One vector is turned by the same rotation once a step. Each row is the vector after some number of steps, and that number follows the row.
The counts run from 0 to 212.
[140 150 195 120 104  92  91 110 167 141 147 119  97 107 134 135 100 149
 134 138 125 102 109 124  93 132 118  93 144 126  99 138  86 106 156  85
 108 163 125 143 162 152 134 128 119 122 133  87 182]
73
[140 141 127 158 126 173 170  98  99  94 125 110 173 121 103 144 139  68
 128 104 183 122 146 139 156 133  99 148 135 114 121  78 175 155 145 136
 133  82 160 165 128 156 126 148 104 128 122 121 161]
48
[144 172 172 143 106 133 125 118 157 209 135  87 169 110 166 189 110 106
 138 122 103 105 144 151 138  88 133 125 119 131 149 148 120  77 113 137
 166 135  93 128 101 131  92 128 124 135 139 112 166]
83
[ 89 145  73 149 159 120 134 108  83  80 120 146 151 137 108 119 129 122
 153 118 133 124 131 145 149 139 139 163 137 115 140  97 176 193 107 146
 154 159 147 124 146 118 100 115 113 131 143 144  54]
145
[102 173 128 145 170 123 137  90  94 114 124 141 153 110 116 107 141 111
 164 106 121  87 120 122  71 107  88 110 109 134 131 122 122 139 152 168
 142 152 146 188 139 109  82 142 159 119 118  98 109]
104
[ 70 126 123 142 156 115 135 134 106 145  83 130 194 156 146 154  88 125
 129 107  70 102 119 182  98 135 129 164 127 135 134 163 143 141  78 133
 151 124 138 140 123  76  85 137 141 126 150 110 121]
141
[143 138 117 125 115  89 105 108 181 140 148 156 120  86 117  93 130  86
 104 116 139 117 143  78 149 162 174 126 154 139 110 107 118 109 158 124
  82 159 136 121  90 151 152 138  61 151 130  93 125]
157
[144 132 141 108 120 155 117 148 163 166 199 114 104  95 177 130 162  98
 104 137 143 120 149 105 176 161 161  91 152 139 166  82 109 117 133 129
 103 141  92 118  89 109 135 162 109 140 130 106 162]
79
[110 169  99 126 133 140 112 103 131 126 167 141  83 106 174 178 141 169
 171 134 128  91 127 152 111 116 109 120 137 117 130 128 158 131 145 135
 148 173  94 130 155 117 104  84 144  70 158 103 100]
201
[154 153 122  78 112 134 140  86 146 137 148 162  97 108 126 172 104 173
 136 135 162 159 131 135 145 117 139 106 129  95 101 126 126 113 178 132
  75 118 128 108 136 163 123 130 139 147 113  84 193]
207
[157 156 135  84  95  43 131 147 149 140 148 122 136 138 121 125  93 117
 128 104 116 136 160 127 153 140 182 125 173 119 118 111 132 146 127 129
 113 106 148  75 123 157 161 121  78 167 157  89  99]
31
[117 158 101  89 126  94 115 108 101  93 159 139  94  93  74 128 115 132
 135 160 142 135 154 106 133 150 133  86 165 113 117  75 144 172 136 106
 128 174 157 117 175 138 159 100 133 117 114  96 116]
68
[101 126  98 104 128  60 129 137 103 102 114 149 135 126  67 133  77 133
 115 147 105 145 144 132 139 182 164 136 159 104 119  95 145 187  97  98
 113 145 178 104 138 135 138 119 107 146 125 111 109]
147
[ 75 106 139 154 137 113 135  97  81  76  92 158 118 129 121 105 124 129
 127 123 126 105  77 153  72 146  95 132 141 139 103 155 123 127 135  96
 127 137 135 170 190 100 112 152 162 108 132 105 158]
16
[148 129 164  94 106 103 111 148 169 123 162 129 110 166 179 148  97 167
 155  95 121 118 124 168 155 134 174 134 161 132 139 164 109 142 116  98
  95 127 102  80 156 121 129 125 128 131 172 101 115]
33
[134 140 176  87 153 106 115 127 104 125 136 132 180 158 105 122  96 113
 143 106 101 125 141 161  87 157 122 100 145 117 118 131  71 173 143 141
  78 119 167 158 151 101 137 148 136 151 112  64 160]
188
[116 101 143 191 129 134 163 135  97 118 121  88 153 136 151  99 161  58
 107  99 145 103 119 135 172 132 116 153 143 154 160  95 145 123  88 124
 158 103 122 145 128 108 128 186 115 139 142 168 137]
135
[134 161 137 133 116  48 145 152  81 132 148 106 130 138 149  80 146 104
 115 132  91  94 145 132  93 137  93 105 175 132 113  75 134 158 115 122
 165 138 144 135 151 109 169 126 109 112 147 112 116]
193
[ 79 132  89 154 144 118 112  99  81 109 118 133 146 129  85 115 126 111
 156 113 121 124 131 142 154 120 135 138 130 160 163 115 161 160  80 139
 185 178 116 123 187  98  96 108 142 128 150 153  64]
144
[136 185 151 142 105 133 114  87 170 160 147 101 145  99 133 149 125  81
 153  99 151  84 133  96 127  77 135 115 127 176 135 144 148  90 144 152
 173 146  98 130 137 152 100 101 104 132 165  96 114]
162
[108 143  61 125 122  85 121 123  94 165 123 135 177 133 102  71 125  97
  89 115  89 143 148 127 141 141 140 134 165 132 113  81 156 135 107 155
 141 155 142 117 133  81 168 127  97 151 114 136 111]
59
[111 162 123 157 118 118 156 101 144 126 107 152 114  81 159 194 110 148
 151 151 147  86 106 138 114 107 116 147 127 102 103 149 172  89 150 117
 162 123 127 134 112 171  75 116 118  97 148 109 163]
123
[134 123  66 161  91 142 163 102  82 118 128 143 141 134 145 126 144 129
  95 107 152 140 129 152 176 124  85 166 149 108  92  93 205 118 136 130
 151 112 134 117 155 126 159 123 114 112 134 137 149]
174
[120 115  84 146  88 122 147 118  92 135 113 131 152 113 118 134 143 118
  60 141 136 157 133 136 181 141 113 149 159 105  95  77 184 111 105 105
 140 126 138 108 136 131 169 132  96 134 127 154 172]
175
[146 142 112 137  94 127 155 119 115 167 150  95 148 131 116 156 127 125
 121 116 140 167 163 154 215 107 141 145 108  89 143  69 165 141  98 150
 147 122 127  99 128 146 131 140 117 169 118 161 132]
88
[126 138 156 156  96 127 168  88 105 129  92 140 145 133 121 104 132  87
 120  77 147 112  92 124 119  87  93 127 130 162 106 142 147  75 148 153
 162  90 123 146 165 120 110 177 146 146 131 133 176]
133
[129 165 173 133 122  63 131 154 110 114 149 114  97 149 212 119 130 163
 157 114 102  76 119 163  88 121 106 126 154 125 132 153 115 143 116 127
 147 133 108 125 155 109 112 136 145 104 169 103 106]
113
[106  94  82 101 131 131 169 119  82  66 116 168 122 162  94 134 121 143
 116 106 136 167 116 158 175 152 143 141 145  97 127 103 156 169 114 134
  99  98 156 112 170 112 123 159 158 149 114 135 131]
11
[139 155 157 169 108 150  96  94 148 119 173 135  74 111 187 108 177 124
 158 101 167  80 119 123 113 106 108 111 130 147 126 124 119 110 182 120
 121 173  95 159 165 132 132 129 126  89 143 117 134]
75
[151 175  96 118  92 128 164 104  93 158 143 104 134 117 111 146 130 123
 132 125 136 168 156 134 189  88 116 109 126 114 134  80 189 124 112 165
 178 113 124  82 148 148 132 126 136 153 128 147 142]
87
[127 187  88 135  93  98 140  96 130 150 150 131 104  79 119 161 129 140
 136 168 153 120 146  98 150 116 121 111 145  93 107  75 176 120 149 121
 161 163 136 114 126 179 120  90  95 112 136 119 123]
203
[167 153 111  87 121 151 117 117 148 179 155 154 156 124 191 149 132 129
 124  91 113 119 148 128 123 108 136 106 128 119 123 140 122  91 169 176
 101 105 108 123  70 102 121 136 123 148 118  75 170]
81
[103 126 176 172 114  86  93 117 144  96 133 108  78  99 128 109 123 104
 137 143 148  79 103 119 115 154 125 120 151 153 116 112 119 125 120  59
 137 186 126 149 187 150 140 128 115  90 148 122 113]
153
[114 100 120 150 139 134 155 157  80  97 137 123 141 142 154 107 172  70
 104 109 133 112 126 139 167 162 126 143 161 138 151  90 146 146 102 136
 143  82 125 125 105  78 134 185 128 147 131 129 146]
136
[145 144 148 131 142 107 116 115 166 126 155 162 132 130 146 129 126 164
 144 113 148 131 149 159 116 157 150 146 140  78  95 116  95 166 165 117
  42 159 161 150 122 174 134 121  94 127 113  96 129]
71
